Each row below has a hidden score, from 0 to 40, with 20 about the middle. What is it? The score is a weighted sum of the row's numbers plus the product of two more (or one squared), each taken from its middle value.
[ 48 -32   9 -16 -18  18 -36  52  47  -8  30  15 -22  50 -56  15  19 -22
  39  44 -15 -48  67 -36  32 -23 -10 -13  30   5   0  48] -> 22
[  6   7 -20 -23 -65   0 -27  59 -15 -10 -30 -32  29  13  -1   9  35  55
 -28   3 -14   6  13  38  -7 -19  50  44 -14 -25  -6 -10] -> 24
[-21 -30  -3   7 -44 -34  25  -9   9   0 -26 -17 -32  13  12  -2  17  23
  25  35   0  -8 -18   2   0   4  25  -3  36 -29 -43  11] -> 21
[-23 -15  -2 -36  -8  -6  13   4  11 -28 -26   2   8  18  59  26 -10 -53
   5  19   7  28 -23  10 -26   9 -14   3  35  -8   9  17] -> 12
[-57  17 -58  69  41  -3 -33 -15  56  40 -13 -75  60 -15  10  37  34  32
   9  31 -13 -24 -17 -51  29 -61  25 -62 -31  52   6  -1] -> 18
[ -3  -7  37  22 -31 -47  -3  40 -30   3 -17 -21   4 -46  -1  -6  14   4
 -11  25  16  -3 -18  42 -20 -11  28  14 -64  -2  -1  30] -> 37
[-30  10  47  17   9  51  18  40  -3 -14 -27 -22 -19 -21  10   9  -5   4
 -28 -38  20  48 -29  16  -9  29  -3 -16  -5 -32  21 -71] -> 18
[ -9 -30 -28 -11  -4 -14 -51  -2  22 -32  42  38 -16  15  -1  -5  24  -8
   9 -16  13 -10 -21 -17  10 -43  39 -30   5 -12  28  11] -> 16
[ -8  10  50   2 -15 -15  -1 -13  18  -4 -29  -6 -36   1  27   2   1  36
  13 -22  18  13 -45  23  16  -6  58  46 -30 -14  63  16] -> 23
[-31 -29  43  -9  17  -8  72  64   8  -8  70 -12  -5 -49 -39 -40 -59 -30
 -11  17  17 -42   7 -17 -52  27 -36   9  24 -18  34  -5] -> 35
[  6 -27   7 -18  12  35   5   4 -30 -10  -5  27  16 -43  37  -1  34 -25
 -25  -5   9 -18 -18  14  15  16 -17  11 -32   2   3 -26] -> 31
[-13 -37  19  -2  19  12  13 -18  -9 -36   5   7 -29   5  32 -26  -2 -12
 -50   7  32   1 -12 -19 -78  18 -39  -8  50  13  10 -29] -> 10
[-12  38  38 -39   2  33  77  -2   4 -23  16  22  34 -39  56  -8  26  51
  44  38   5   0  26  49  30  29   2  -6  -5   6  54  39] -> 19
[-25 -13  -5  10   8  19  -3  43 -24  11   1  24 -20   7  29 -27  15   3
  24   8   7  -1  18  25  -1  29  -8   3  42 -57  10  31] -> 17
[ -7   4 -26 -13  36 -21  -4  23  65 -29  35  29 -25 -14  17 -24   8 -40
 -39  18   4  -3  38  57 -14  42  53 -30  -9 -18   7 -11] -> 19
[-25  -2   8  48   0 -11  50 -15  51  13   3  -2 -45  27  15  -1  20   3
 -12 -23  26  -8 -10  13 -86  21   3 -62 -35 -22  56   5] -> 21
[ 20  15 -28 -62  34  55  35   4 -55 -11  14 -12 -30  13 -10 -21  -8 -22
 -26  12  25 -27 -96 -29  -7  25  -1 -21  28 -17  26 -20] -> 18
[  7 -48 -33  20 -68   6  14 -64  -2   4  -2  10 -17  -3 -47   2  22   1
 -20   3  -5  28   3 -38  46  -5 -30  -8  13   2  -6 -55] -> 26
[ 26   4  17  26 -27 -42 -11 -17  -3  17  -4  -9 -25   3  55  -1 -25  -7
 -17 -25  13  21 -57  -4  39 -14  23  86   6  23  -7  19] -> 27
[  53  104 -109   80   75  -24  -86  -51   55   99  -96  -67  110   63
  -66   99  -23   57   76  -51 -118  -71   76  -67   98  -96   48  -15
   11   89 -102   23] -> 21
[  2 -35 -30   9  16  18  -7  -2 -14 -32 -16  12 -12 -11 -10   8  33 -44
   2 -34  23  -9 -17   3   9  56  16  52 -30 -17  62  -9] -> 25
[  2   0  48 -13  12  19 -69  -6  52 -24 -18 -34 -20  16  25 -23  34 -14
 -57  29   3 -17  -3  36  29 -26  24 -12 -24  20 -24  10] -> 18
[ -2 -38 -34  14 -34  16  -6   3  23 -22  10 -30  33 -18 -12  19 -31 -33
   7 -10 -18 -26  36  36  40  -6 -44  54 -44   6   5  25] -> 24
[  2  -9 -29  11  14  16 -17 -18  -7  -1  15  36 -15 -48 -46  15  -5  14
  21  11  -3  15 -13 -13  -2  20   3 -27 -36 -38  27   8] -> 35
[ 18  -7  14 -24  22  13  26   2   4  13  17   0  -9  16  16 -12  -3 -17
  11  36  10  -5 -28 -16 -14  34  -6 -17 -20   2   8   6] -> 13
[-49  15 -29 -17   7  33   6  15   1 -28 -14  82  28 -52 -16 -40 -37 -44
  13 -21  21  -5   7  22 -17  42  14 -29  -6 -17  -5 -12] -> 26
[ 12 -19 -30 -15  28  21 -24  10   2 -48 -10   3 -61 -13  -4 -17   8 -10
 -31  38  51  15  13  51 -54  17 -62   2 -31 -11   0  19] -> 14
[ 30  -6   1 -13 -29  13  27  25 -63  -8 -43  26 -33   7 -13 -28   7   5
 -22  -6  -3 -32  19  51  -7 -23  -2 -15   8 -14 -10  -1] -> 23
[-22  -1  15   1  37  39  41  15 -41 -14  30  22  11   3  29 -30   8  32
  46   0  27  39  16  23 -61   4  -3  22  -2   5 -19  -2] -> 20
[-13  13   6 -23  21  29  18  47  18  -9  34  -7  -3  25  -4 -28  62   8
   3  -7  29  31  -4  50   9 -17   7   5  74 -70  15  18] -> 15
[ 33  61  13  43   8  22 -17 -43  15  21 -10   6  38  12 -25  55  22  -9
   2 -53 -34 -15  16 -32 -36 -46  42 -15   4  33  -8  23] -> 21
[-23 -16  12 -27 -25   2  19 -38 -15 -19  28   4 -20  26  37 -18  16 -14
  14  21  25  13  -7 -23 -32  28   4  32  18   1  -4 -14] -> 16
[ 41  -6 -23  -5 -13 -15  20 -34 -26  28 -10  18  42 -15  44 -14 -13 -12
  29  -4  -7  23  12  29  35 -36 -21   5   1 -25  30  -2] -> 16
[-17 -26 -28  18 -29   7 -15   3 -56   2  -4  -2  16 -47   3   0  26 -16
  33 -10   6 -18  62  -2  41  18   0  11  19  42 -10 -57] -> 24
[  1  23 -36 -18  41  43   2   0  -8  27  35 -15  11 -15  -2   8  30  -8
  21   8  19 -14 -27 -14 -20  37   0  -2   6 -25 -14  61] -> 19
[ -5 -25  35 -44 -35   9 -12 -34 -16 -35  13   1  -9   4  21 -26 -22 -33
  12  -7   8 -28   8 -21   3  29  33  10  18   4 -16  11] -> 37
[-23  14  14 -18 -32   7 -21  28 -47  14 -28  41  16  12  26  14 -17  66
  -7 -27  -3  41   2  20 -32  21  -8  -4 -11  19  -7 -25] -> 26
[  5 -11  21  -9   6 -25   9  -9 -12  -4  19 -32   3  39 -30  18 -38 -11
  18 -41  11  30   1  15  11 -25 -43  -5  44 -12   6 -10] -> 18
[ 35 -42  37 -17  42 -10  17  27   2 -11  17  -2  27  -3   3  -3 -14  34
 -61  18  17 -29   5 -30  10 -36 -26   7 -35  15   9  25] -> 13
[  0   9 -20 -23   2 -19   1  22  24  16  11  -2   5  19 -29  -1  17 -42
 -12   9  13  13 -16  33  24  31 -47   7  16 -31  35   8] -> 18
[ 36 -60  37  21 -22  -8 -49   2 -23 -19  14   5 -18  28  58 -38   6  -8
 -14  46  15  20 -27  24 -15   5 -18  -3  20 -93  28  13] -> 13
[ -1  14 -47   1 -14  -1  18 -67 -47  17  -2 -33 -28 -18   3 -13  10   2
  16 -19 -28   0  -5  -3  13 -29  -4  13 -12   3  14  13] -> 22
[ 50  11 -27  25  -7 -25  13  -8  50  60 -46 -12  30   3 -60  15  -6 -11
  -5 -19 -30 -42  19 -20   0  32 -12 -35   0  22 -62  36] -> 23
[ -7 -10  22   0  10  15  33  12  64  28  15 -26 -48 -67  20 -12   9 -21
   8  -1   5  26  32 -42 -14  -4  17  18  -2 -28  -2 -11] -> 23
[-26  -4 -59 -29 -39 -14  -6  18 -20  -7  32  15 -35   2  22 -28   9 -38
 -32 -18  10   6  -6  13  23  34 -15  39  10 -21 -49  27] -> 23
[ 10 -31  18 -27  -8  -4  23  25  10  10  21  26  33 -38  25 -13  12  13
 -44 -10  18  25 -35  23  11 -27  -8  12  -2  -8 -26  57] -> 20
[-29 -54 -25 -20 -17   7   0  15  42  14  -1 -28 -14  18  20   1  38  13
 -27 -39   4  25 -24 -24  28  36 -25 -17  24  -3  19   2] -> 11
[-51  22  -2 -22  -8 -38   9  35   3 -32  32 -37  -1 -90 -47 -18  -6   0
  57 -50   4  55 -26 -31 -32  19  16 -15 -23 -51  19  19] -> 37
[  89   84 -126  103   75  -85  -78  -39    6   78 -101  -75   48   40
  -50  113    8   96   44   -4 -124  -99   34  -92  115  -19    0  -34
   10   88 -125  -28] -> 20
[  9   4  54  36   5 -14 -31   1   0 -16  13  50   0 -18  14 -19 -10   9
   3  -2   8  17  48  41  40   4  22  10 -36 -23   4  24] -> 23
[-10 -17  33  20   7  13  10  11  28 -20   6  42  11 -48 -25  10 -65  23
 -19  39   2 -50  -2 -11  62  23   1  15 -17  42  28  70] -> 23
[ 23  -2  30  -9 -51 -12  20 -19   0 -42  22 -14  12  -4  28  -6  32  14
 -45  -4  -6 -19 -42  27 -31 -25 -13  44  -6 -13  16 -21] -> 20
[ 19 -18   0 -30  53 -24   5  34  -1  -2  28  28 -23 -24 -32 -14  14 -30
  -2  54  12   7  21  -3 -20 -15  -3  36  -5  40  18 -38] -> 20
[  89   81  -88  108   12  -74  -69    4   70   84  -95 -118  102    6
 -101  106  -25   63   34  -24 -122  -88   77  -57   86 -111   87  -80
  -75  127  -68    0] -> 39
[-14  12  -1 -20 -29  24   0  -9 -21  25  19   6 -47 -14   0 -15   2  15
 -25  11  19  24  -3 -22 -11  17  12  32  14  10  21 -26] -> 21
[-54 -28 -38  -3 -31 -13 -44   6 -17   3 -56   0   2   8  37 -10  58 -42
 -15  29   9  19 -63  13  18 -57  11  -7  16   5 -13  30] -> 12
[ 14  -9 -31  -4   1 -26   0   4   2 -11  15  51   4 -23  41  -6 -18   9
  -9  15  27  -6   4 -18 -28  35 -51 -30  -6 -21  33  39] -> 16
[ 16 -27  16 -14 -35  42  25  -9  12  11  13  41  43  17   0 -21   7   1
  15 -23  14  10  57 -26   1   6  22   2  12  -6  38  -4] -> 18
[-23  13  30 -11  61 -25  51   1 -40 -33  14  19 -22 -50  13 -48 -25 -34
  13  25  15  29 -38  42  38  36   5   0  11  24   8  49] -> 29
[-23  -5  12 -38  11  17   6 -28   1  -6  20  -3 -50  38 -38  -2 -19  11
 -71  32 -14  36  24  11  29 -37  10  12   2   7 -14 -30] -> 16
[ 38  12  14 -14  -7   9 -42  29 -33 -17  -1  17 -31 -41 -17   1 -35  -1
  -3 -16  25 -16 -31 -39 -16  27  12  -9  20 -11  22 -21] -> 29
[ 29 -32  -1   6  15 -34  28 -12  20 -25  28  40 -63   9 -66  -9 -11   7
  36  45   3  28 -16  -3  -6  -8  -2  60  51  11  26 -22] -> 13
[  11  -11  -36   22   50  -41  -16  -26   52   33  -87   24   20   19
 -106   51   -1    6   22   -6  -40  -47  -20  -20   27   -9   57  -53
    9   13  -32    7] -> 24
[ 29  25   0 -34  -1   5  12 -33  21  -1   4 -19 -15  -7   2 -20   4   5
  18 -26 -15  14  -6   9  14  23  11 -14 -11  29  -1 -11] -> 21
[  6  38 -12  36   5  26   9   5 -31 -15  22  26   3  64  12   2  30  39
 -17 -38  21 -21 -41  26   6  14 -54  -9  -4 -57  35 -18] -> 12
[ -1 -45  18  -5  20  30   5  31  -5 -22 -16   2  24 -37 -40 -23  -7  29
 -22   4 -13  46  -7   6 -39   8 -50   5  13 -13  -5 -14] -> 15
[ 19 -14  34 -26  20 -50  -9 -70   0  -5  -7 -24   5  35 -33  21  45 -22
  23  -8 -20 -40 -27   1  -6  15  15 -48   0  15   1  11] -> 19
[ 12  15  -9 -17  30  15  14 -12 -11 -18  12   8   4  32  22 -16  -3  -3
   4 -29  -7 -14 -27  45  38 -61 -15  20  12   8  -4 -10] -> 14
[  0   0   6 -61  19  -6 -27  -6  17   7  19  -4  28 -27  21 -11  21  15
   8  21  12  52  29 -27  -3 -19   3  16  23 -30   5   7] -> 18
[ -6  13 -39  -1   4  -2  32  15  19   9  39  -1 -38  -5 -19  -9 -27 -44
 -53 -18   8 -24  30  10  12  16 -10  51 -22 -43 -12   1] -> 23
[ -5  25  26 -17  -5  -1  22  17  24  -2  -7  70 -18   8 -25 -13 -72   6
  34 -18  10   6 -55  -7  -1 -25   6  34  -3 -10   1  44] -> 25
[ -4  -5   7 -14 -25  -6   6 -13   3 -16  16  26 -10 -13  47 -26  21  12
  -7  18  -1   4  -8 -19  -8 -72   3  -8   5  -5  19  29] -> 17
[-16 -11 -13  19  28  42  15 -44  50  38   0   1  43  -2  34  -7 -34 -52
  26 -24 -21  28  20  22 -38  10 -17   7 -27 -10  18 -18] -> 15
[-25 -17  11 -20  11  42  50  56 -77 -14  11 -37 -19  26  -6   0  25   2
  -3 -48  24  60  22  14 -77  -2   4 -19 -24 -34 -10   6] -> 19
[ 20 -13 -18  -9   1  11   1   9 -25  -8   2  10   4 -10  31   3  55  39
 -40   4 -20 -36 -20   9  -2  19  -1 -36  61  10   6  69] -> 14
[-19 -37  42 -16  57  23  13  -8  23   1  39  -4 -54 -16  16 -10 -16  -8
  16  26  22  44  18  53 -14   7  11 -20  53 -29  -5   0] -> 18
[ 14  16 -42  40  14 -48 -15  33  44  61 -66  26  33  11 -46  46  24   7
  30 -17 -58 -66  42 -31  19  28  42 -50 -24   7 -49  42] -> 24
[  4   6   0 -23   0  87 -12  19  10  18  -5   5 -17  18 -21 -27 -18   3
 -26  -9  18   4  -3 -49   1   4   5 -21 -25 -10 -20 -18] -> 28
[ 18 -40 -18   3  -7 -18  -1 -15  -6  -6   6  -7  26  29  85 -22  18  42
  -8  35  27  -9 -19  45  39  39 -12 -37 -14 -14  16 -17] -> 8
[  0 -11  35 -20   2  31 -16  46  -4 -42  33  21  16  32  22  23 -27   5
 -54   9  20  25 -27  38 -17 -13 -19  19 -17   5 -12   4] -> 15
[ -2 -45   3  20   2 -29  25  43 -13 -21 -16   5   0 -40  -7 -24 -19  16
  12  42  -6  39  21  27 -38  -1 -24  -5  -6 -27 -19  -8] -> 22
[ 34  29 -38 -26  -4   8 -51  -8   0   3  15 -19   1  21 -28  -4  11  29
  13 -40  -5 -46 -12  19 -17 -28 -40   8  -3 -11 -10   2] -> 24
[-15 -26 -25 -37 -61  -6  61 -25 -29   0 -23   7 -36  13  -3  11  -8  14
  50  13   6  20 -29 -28 -45 -11  -9   9  -9  -7  -8  21] -> 25
[-45 -18   0  -9  -7  15 -11  -7 -13  26 -13   6  10  15 -35   2  20 -10
 -13 -16  12  -7 -41  39 -21   2 -34  37 -10   6 -16  11] -> 20
[ -2 -27  16   9 -35 -11  14  26 -10 -44  -5  12 -16  48  19  -9  -4 -43
   1   3  16 -15  13 -35 -58   3   1 -24   5   0 -31 -18] -> 15
[ 13   4  16  11  -1  13   8   2 -28 -27  15  30 -17  17  -7  15  57 -17
  10  18   4  -3 -44  43 -32   4 -10  22  30  12  36 -12] -> 12
[ 30 -16  25  -9 -12  39  19  38  -5  -1  22  27  27  34  14 -19 -24  29
   6  -2  10 -25  30  20   7 -20 -21  18 -22 -12   6 -18] -> 17
[  43   66  -54   87   59  -69  -58  -40  -11  114  -69  -60   91   72
  -63  124   -7  110  -13  -11 -112  -85   77  -56  124  -15   63  -53
  -50  109 -123  -21] -> 28
[ -9 -33  24  43  33  -4  37  -6 -16   8  12  -8  -7 -37  34  17 -26 -12
  35  -6   2  28 -54  -8  25  -6   4  21   4  16   0   6] -> 15
[-17  -9 -11  22 -35   5 -14  -3  41 -17  19  12  15 -16   8 -29  -2   6
  10 -54  13  53  27 -13 -93   2  -7 -30  25 -16  -1   8] -> 26
[-28 -14  14 -29  30 -12 -19  31 -16 -22  15   2 -27  51 -71  -3   8  39
 -15 -16   4  22 -90   5  17  -2 -27 -33 -39 -46   0 -43] -> 15
[-59 -52  -5   0 -40  20   6 -12  32 -28  27  -1  41   2  34 -25  34 -19
  27 -16   9  45  48 -51 -35  17 -43 -15   6 -49  20  29] -> 12
[ -5  12   4 -12  -1  10  16 -18  43   8 -26 -30  31  42  19  16  -4   5
 -38  27   4  -3  38 -34  40   9   2  16  68 -18 -18 -30] -> 12
[ 33  39 -11  65   9 -65 -58   0   2  22 -52  19  30  -4  14  38 -20  60
 -20 -52 -31 -29  15 -49  22 -64  27 -20 -34 -10 -46  25] -> 29
[-26   2  -5   9  -9  31 -13  -4   1   7   4  22  60  52  -5   8  -8  10
  -4  -8  15  50 -27 -63  19   3  27  14  -2 -12 -20 -36] -> 13
[  3   8  12 -13  30  23  14 -28   0   3 -12 -28 -10   8  11  -5 -29 -45
 -13   1  13  13 -58  -5 -39  64 -10  58 -21 -13  18  19] -> 17
[ 21  14  50 -16 -12  -7  11  -1  -7  18 -21  -5   5  51 -20  -6 -41 -62
 -32  27  -5   1  -4  -8  10 -21  18   4  31 -29 -17 -16] -> 19
[-38  11 -44   8  -1   5  -2  -8  35 -13  18  16 -18  21   4  -5 -60  30
 -16 -18   0  -4 -36  22 -18  11  22 -13   9 -13   9   3] -> 19
[  7 -11  53   4   8  23   5 -63   5 -29  35  30  -8  50  10 -14  -4 -30
 -17  40  -7 -20   4  39  15  24 -22 -13 -19  -4 -30 -49] -> 22
[-39  -6   7  41 -37  -1  11 -16  -3 -47  31   8  -5  18 -93  20 -38  24
  32  -1   1   6 -18   0 -17  63  40 -12  14 -20  24  32] -> 20
[-47  -2   8 -47  12  49  45  -3  -6 -27  20  -1 -22  28 -38   4  40   4
  24 -17  33 -11 -41   8 -24   7 -23  21  36 -10 -25  13] -> 21
[ 25 -72   6 -29 -59 -14 -49 -29 -62 -19 -12   4 -25  16 -24   3  13 -17
 -39 -35   9  13  -5 -15 -16 -36  -1  44 -24 -19  12  32] -> 34
[-22  15  32 -18 -19  24 -11  32   2 -19  11  40 -26 -14  44 -14  -7 -17
  38  16  41  -7 -11   9  28 -11  43  40 -38  21 -35 -23] -> 28
[ 25  11 -35  11   2   0  -7  -7 -45   4  39   7   3  10  17  -3 -53 -51
   3  19  -7  48   1  39  -1  11  35  18 -29  18   6  -1] -> 22
[ -9 -37 -34  -6 -33   5  18 -11 -36  26  10  30   4 -36 -20  -2 -45 -74
 -23  38  16  -7 -18   0   2 -10   7 -11 -25   1  11 -43] -> 21
[-11 -31 -23 -31 -18  -5  -5   4   5 -35   9  -7  21   5 -61 -10 -16 -27
 -17 -22  26 -39   7 -36 -14 -37   0  10 -18  19  17 -44] -> 16
[  3  12  -6  10 -10  14 -24  36 -36 -41 -10 -17   2 -74  12 -27  33 -28
  16   9  27  11 -23  61 -21  46 -61 -14  22 -12   8  17] -> 20
[-30 -35 -53  22 -29 -28  27 -16 -11  -8  -9  32   5  -3  -4 -11  23  -7
 -13  10   2  30  26  -1  12  24 -13  17  13 -28   9  27] -> 15
[-10   1  -6 -17 -16 -29   0  48 -34  -4 -11 -22 -18 -26 -11   0  39   4
   7  -5  21  35  20  -5  -5  45 -17  15  11  27  11 -16] -> 30
[-41  14  20 -22   1  -7 -13 -10  -1 -19 -16  -2  -6 -35   0 -17 -12   6
  53 -30 -31  23 -12  13  30   1  27  -9 -13  23  43  15] -> 24
[  9  16  22  -8 -13  28  51  -2  30  -5  44 -13 -20 -56 -13  16  43 -16
  40  12  24  59  47  22   2 -19  -2   9  25 -19  18  -6] -> 19
[-57 -12  -2 -36 -44  32  35  17  33 -16 -11   5   7 -13  51   2  21 -63
  14 -44  10   5 -13  41 -30  18 -79  -5  -9 -19  24 -21] -> 21
[ 26 -17  -2  19 -18  -9  -1 -14 -32 -30   6   5   8 -14  13 -25 -18 -13
 -13  21  -3 -38 -31  19  24  48 -40  -8  17 -47  -9   3] -> 22
[ -5  26 -15  50 -40  26  27 -16 -25  -6  19  17  -9  12   6   9  -9 -10
 -40  12   8   4   9   9  17 -12  10 -41 -23 -21  39 -15] -> 15
[  0  12  21  -7 -52 -34   5 -47  24 -23  -1   5  19 -18 -10 -20   2  12
 -24  24   7  45   5 -15  46 -13 -27  -6  30 -33 -14  17] -> 21
[-26  16  22  -4  11  -6  13 -27  -5   4  -9   9  23   0 -38  -1 -18 -26
 -10  35  -8 -27  54 -17  37  -9  55   2   4  -8   7  55] -> 21
[-15  12  27  11 -15  50  25  78  14   1  18  73  -2 -14   8 -36 -27  11
 -44  37  29   0  40  14 -16  14  24 -21  14  -9   3 -39] -> 22
[  1 -11  -7 -16  22   1   2  13  -3 -19 -18  -6 -15  11   1 -28   3  23
  57  20  -8  21   5  48 -10  12 -42 -14 -27   2  29  -8] -> 14
[-33 -12 -43  40 -53  14  20  13  12   2  37  30 -40  12  25 -16  -1 -33
 -45   5  34   2 -26   9 -60  21 -16   1  -7 -37   5 -61] -> 19
[-35 -11   6 -32 -16  -6  36  47  13  -2 -11  51 -17  -7   4  -8  48  -2
 -22  18  17 -15  55  -7  19  22  35 -31   2 -13  15 -38] -> 18
[-22 -14  36  21  -2   6  20  -4  -3 -18  -3  -6 -38  16  16  20  40   0
 -33  26   5  -6  37 -19 -17  18  21 -17  17 -20  15 -28] -> 15
[ 58  41 -31  38  54 -25 -40  -3  36  15 -26 -20  17   8   2  76 -24  38
   6 -16 -33 -59  19  34  43 -15 -22   9 -34  19 -12  -1] -> 21
[ 20 -15 -19   4 -31  34 -21  -1   8  -7 -11  42 -59   7  11 -30  16 -37
 -50   4   1   7 -34  15  28  15 -53 -34   1  33  66 -23] -> 11
[-42 -25  28 -10  23  69  15  13  -5 -24   1 -26  -4  -2 -24   5  11  -7
 -34 -37  -7   3 -41  -7  28 -63  11  14 -46 -10  46 -13] -> 23
[  6   6  -9  27 -17  -2 -14  13  -1  -5 -12   6  17  79 -22  12  52  40
  40 -11 -21 -13 -25 -14  19  49  15 -12  32 -19  23 -41] -> 11
[ 100   35 -127  108   19  -64  -65  -43   32  117  -81  -72  127   89
  -12  127    2   32   57  -33 -105  -98   31  -16   12  -35    3   -8
   -3   96  -58  -32] -> 18
[ -4 -19 -23 -12   3 -50 -31   0  12  -3  48   2  21  20   9   1  -1 -65
 -26  11  25  -2 -28  10 -28 -28 -46   9 -28 -11   7  33] -> 26
[-26  18  -4  12  11 -41   7 -62   4 -12  -9  34 -39  22   0  31  31  -9
  -3 -34  12 -24  12  30  -1  19 -36 -15  32   7   1  18] -> 19
[-73  32   9  23  33   9  21   2  -4 -42  -6 -27  33 -17   4   1   6  22
  17  23   1   4  18  36 -45  15 -15  20  18 -14  -3 -18] -> 28
[ 20  -7 -17 -23 -15   8  78  12 -14 -28 -22   5 -16   7  17 -41 -13 -76
 -14  51   6  12   9   5 -11  14 -37 -55  15  25   2  24] -> 12
[ 27 -21  11   8 -12  19  -1  25 -23  -7 -13  11  12  12 -10  19  41 -30
  16 -13   4 -15 -38  36  -6 -60 -52  11  -2  15  21 -10] -> 13
[-14 -44 -15  -7  25  53 -16  -6 -41 -53  32 -28 -20  18  12 -26 -27 -41
 -40 -29  29  17  45   1 -16  17  30 -14   1  -4  25  -8] -> 13
[-38  -1  -2 -38  28   0  24   4  47  14  27   8  33  55   5  13 -47   4
 -41 -23  -3 -15  28 -67 -11  22 -22  72 -17   9  26  -7] -> 21
[-50 -20  16  -5  -8  -3 -12  11 -27  -4  24 -12 -12 -10  36  -3  -7 -23
  15 -18   3  14 -25  -5  19  -2 -10 -21 -76 -41 -21  46] -> 25
[ -2 -29  12 -11 -21 -18 -10 -14 -31 -32  15  31  46 -11 -10 -12  38  20
  -7 -10  33 -15  26 -32  32  21 -37  50  -4 -29  48 -23] -> 18
[ 43  32 -12  43  31 -26 -43 -44 -21  21 -45 -39   0   2 -20  50  -6  32
  24 -13 -45 -67  37 -29  -3  19  11 -37 -64  39 -41  -1] -> 30
[ 13  -9   2  -5  32  21  16 -14 -20  -5  35  72 -20 -23 -14  -9  23   0
  23  40  13   0  15 113  17  13   1  27 -17  22  32 -32] -> 19
[-11 -18  22 -26 -37  32  -5  20 -35 -13  48  35  31  38  -6  -5  22  16
  -6  36  15  21   9  11 -26   1  -7  23  -3  46   2 -51] -> 16
[-19  -9  25  19  -1  -6  41  -7  26   1  34  -7   6 -13  11  -5 -19  16
  26 -10  31   6 -28   3 -14   6  11  33 -46  13 -30   9] -> 25
[  4  42   8  -9 -15 -31   7  41   4 -32  14 -28  13  34  19  -3  -3 -25
 -14  48  14  10 -16  18  14   1  18  18 -54 -32  -9  31] -> 36
[-37   1  -6  13 -35  24  -6   5 -31   5 -16   2   5  27  45  -9 -43 -51
  -1   5  -2  -1  11 -55 -31 -21 -30 -23 -15  12  54 -38] -> 14
[  75   50  -82  122   16  -86  -82  -16    2   97  -81  -18   45   85
    6  117  -30   84   30  -60 -127  -85  104  -67   57  -39   31   -1
  -27  100  -95  -31] -> 29
[ 127  107  -72  122    8  -42  -69   15   55  105 -122  -61   64   40
 -106  101    6   68    6   38 -116  -78   47  -57   70  -52   13   -6
   -2   93  -62   12] -> 34
[  4  -2  44   3 -10 -23  24  23 -11 -27  42  -6 -22 -32 -27  -4  37  -4
 -69 -17  30  30 -15   1  23 -21  35  19 -68  -9 -41   0] -> 29
[-20 -26  -2 -18   4  -9  22  22   7  21 -25  53   8 -40  -9 -20 -39  18
  53  55   5  20   8   3  21  11  30  12  -1  22   3  18] -> 20
[-53 -55  23 -19 -17 -14  -4   0  54  -5  12   4  43   4  -6  -5  22   5
  74 -37  12  60  23  19 -24  44  -4  31   6   1  15 -14] -> 18
[-26  11 -25  17 -33 -24  -4  37  27  20 -19 -55 -16  23  13  -5  13  10
  47   2  -1  15  24  -1 -20  19   8  23 -25  31  19   5] -> 38
[-42  62  -3  22  16  33  26 -22   4  10 -19 -17 -66 -60 -10 -40   1 -58
   8 -14  -8  21 -20  39 -32  19  29  19   3  25  32 -38] -> 28
[-55   0  42   2 -38  25 -34  29  12 -14  -5  13  -4  12   2 -40  16 -21
 -12  18  15  -4 -29  -9  13   0 -23 -12  25   1 -13   0] -> 19
[-69 -17   4 -15  37   4  -6   4 -74 -39   7  11   0  -6  36 -38  43 -29
 -21   1   0  25  14  25 -72 -35 -16 -14  16 -21  14 -29] -> 19
[-29 -38  34  -2  -9 -22  61 -38  33 -23  -4  29  -3 -39  11  36  26 -24
   6  20  10  38  23  50  52   1  19 -86  17  45 -30  -8] -> 18
[  4  53 -27 -23 -45  12  32   7 -91   2  20  38   3 -88  86 -41  12  28
  47  -7   3  10 -22  -9  33   8 -28 -40 -21   9  -9   6] -> 29
